[[149 107 108 148 109 107 107]
 [149 107 107 108 150 148 107]
 [107 150 147 150 111 109 148]
 [109 149 149 108 108 149 149]]
:
[[149 149 108 108 149 149 109]
 [148 109 111 150 147 150 107]
 [107 148 150 108 107 107 149]
 [107 107 109 148 108 107 149]]

[[141 113 129 128 129 112 139 141 129]
 [141 105 130 141 128 117 144 137 120]
 [114 133 125 135 129 151 114 117 126]]
:
[[126 117 114 151 129 135 125 133 114]
 [120 137 144 117 128 141 130 105 141]
 [129 141 139 112 129 128 129 113 141]]

[[125 132 131 123 132 126 139]
 [122 132 113 134 130 139 153]]
:
[[153 139 130 134 113 132 122]
 [139 126 132 123 131 132 125]]

[[133 127]
 [156 121]]
:
[[121 156]
 [127 133]]

[[112 140 102 103 133]
 [109 134 102  99 131]
 [128 140 121 144 130]
 [108 149 106 105 134]]
:
[[134 105 106 149 108]
 [130 144 121 140 128]
 [131  99 102 134 109]
 [133 103 102 140 112]]

[[122 131 137 154 108 113 124 142 134 119 135]
 [118 133 142 150 114  99 120 145 139 127 128]
 [129 132 133 138 124 122 131 146 136 125 144]]
:
[[144 125 136 146 131 122 124 138 133 132 129]
 [128 127 139 145 120  99 114 150 142 133 118]
 [135 119 134 142 124 113 108 154 137 131 122]]

[[135 118 121 120 145 135 122 119 139 129 132]
 [140 111 114 140 111 109 118 121 108 136 143]
 [140 111 114 140 114 110 117 119 111 136 142]
 [112 138 139 148 124 108 143 135 113 104 116]
 [122 136 137 118 114 139 141 137 141 142 125]
 [138 116 120 119 144 135 121 118 139 130 135]
 [139 112 114 141 111 109 118 120 109 135 143]
 [138 111 114 140 111 109 118 121 109 136 143]]
:
[[143 136 109 121 118 109 111 140 114 111 138]
 [143 135 109 120 118 109 111 141 114 112 139]
 [135 130 139 118 121 135 144 119 120 116 138]
 [125 142 141 137 141 139 114 118 137 136 122]
 [116 104 113 135 143 108 124 148 139 138 112]
 [142 136 111 119 117 110 114 140 114 111 140]
 [143 136 108 121 118 109 111 140 114 111 140]
 [132 129 139 119 122 135 145 120 121 118 135]]

[[124 147]
 [129 143]
 [131 141]
 [130 143]
 [128  99]
 [133 105]
 [127 137]
 [124 123]
 [124 135]]
:
[[135 124]
 [123 124]
 [137 127]
 [105 133]
 [ 99 128]
 [143 130]
 [141 131]
 [143 129]
 [147 124]]

[[125 129 123 120 121 106 113]
 [140 126 119 119 118 123 121]
 [138 126 120 120 136 120 119]]
:
[[119 120 136 120 120 126 138]
 [121 123 118 119 119 126 140]
 [113 106 121 120 123 129 125]]
